Where one turn sends some rows of the set: a few examples, then the rows asked
q488: [ 18.1 -17.9  15.2  24.3 -31.0  28.6 -12.6 -20.2 -12.0   5.1   6.5   7.6
 -40.5]
q640: [ 34.9   5.6 -16.4  38.1 -11.5  17.2  21.6 -18.3  18.1 -28.7 -33.9   6.1
  -5.3]
q138: [ 26.5   1.6 -20.1  36.7   0.0   8.0  14.2  -9.5   2.6 -44.5 -46.7  21.5
   2.4]
q770: [-46.6  10.3  24.7 -31.3 -20.6 -12.6  -5.5  18.1   5.3 -29.9   4.9  25.1
  14.7]
q748: [ 31.0  -0.2  -1.0  -8.9  52.4 -22.8   2.9   9.4 -14.3   5.7  -3.2  17.0
  17.6]
q871: [  8.6   3.7 -36.6 -22.8  24.6 -12.7 -28.9  26.3  26.3 -22.7  43.5   8.6
  -5.2]
q815: [-41.1   1.1  16.9  11.1 -10.0 -32.5   0.4 -17.0  30.0 -23.8 -18.0 -33.1
  -5.1]
q339: [ 27.4  -1.7  -3.0  -6.5  36.2 -24.6  21.8   5.4 -27.8 -26.1  -4.5  34.2
  15.7]
q626: [ 15.4 -10.8   1.8  11.0  28.5 -20.3 -22.3  19.6  49.2 -18.3 -46.8  32.5
  15.7]
q340: [-11.0  -3.4   9.6  10.2   1.7 -34.0 -13.9  20.2  38.6  -0.9 -58.0  39.8
  15.6]
q198: [ 12.4  12.5  10.9  13.1 -41.2 -33.3   3.5   4.3  21.6  18.4 -14.7  39.2
 -56.0]
q100: [ 26.4  15.3 -19.7  40.9   5.7   3.5  28.3 -14.1  -8.4 -11.5 -25.7 -13.9
  -5.3]
q379: [-32.3 -32.5 -29.4  27.0 -12.1 -26.1 -43.7  26.6   5.4 -42.6   7.0   3.2
 -35.1]
q612: [ 16.1 -47.2 -20.3  21.4 -44.0  -5.1 -31.3  39.8  -8.3  14.4  15.6  10.9
  -3.0]
q847: [  8.9   0.5 -24.9 -22.2   6.8   2.9 -27.6  39.0  22.7   1.5  40.8  -3.7
  19.0]
q61: [ 16.4 -32.0  30.2   7.5 -43.7  20.8  -8.9 -28.7  14.0 -25.4  -1.7  -4.6
 -16.8]
q656: [-48.3 -10.7 -30.2  28.7 -15.1 -29.0 -39.6  30.0  19.7 -27.7 -20.5  14.9
 -21.4]
q304: [-22.3  12.5  25.4  -1.5 -37.6 -43.5   1.3   6.8   8.0  19.5 -15.5  40.7
 -37.7]
q584: [-10.3  -5.6  25.6   6.5  -9.3 -33.8  24.5 -23.3  10.6 -31.7  -8.6 -38.7
   0.9]
q110: [ 22.3 -43.0  26.3  12.0 -36.7   7.8 -17.4 -26.4   4.2  -7.5  12.0   1.3
 -33.8]
q121: [ 15.4  18.7  -9.3 -22.2  34.1 -27.8   9.1   9.3 -23.8 -26.9   6.1  40.4
  -2.3]
q923: [-15.4  11.1  12.8 -35.6 -30.0  -9.1   4.3  39.7   0.7 -31.8  17.6  40.8
  19.0]
q82: [  2.3   1.2 -44.5 -16.6   7.0 -39.1 -27.0  30.3  28.5 -16.0  39.3  -9.8
 -10.8]
q666: [ 28.2 -37.5 -27.7   6.5 -50.9 -35.3 -16.3  41.6  10.0  12.8  22.4  15.0
  -8.0]
q657: [ 30.5 -44.6  -4.9   1.5 -50.2 -40.5 -27.3  26.5  22.1  19.9   9.1  14.3
 -12.3]

q488 turns into q100
q82 turns into q657
q340 turns into q770
Where do these go?
q198 turns into q584
q339 turns into q871

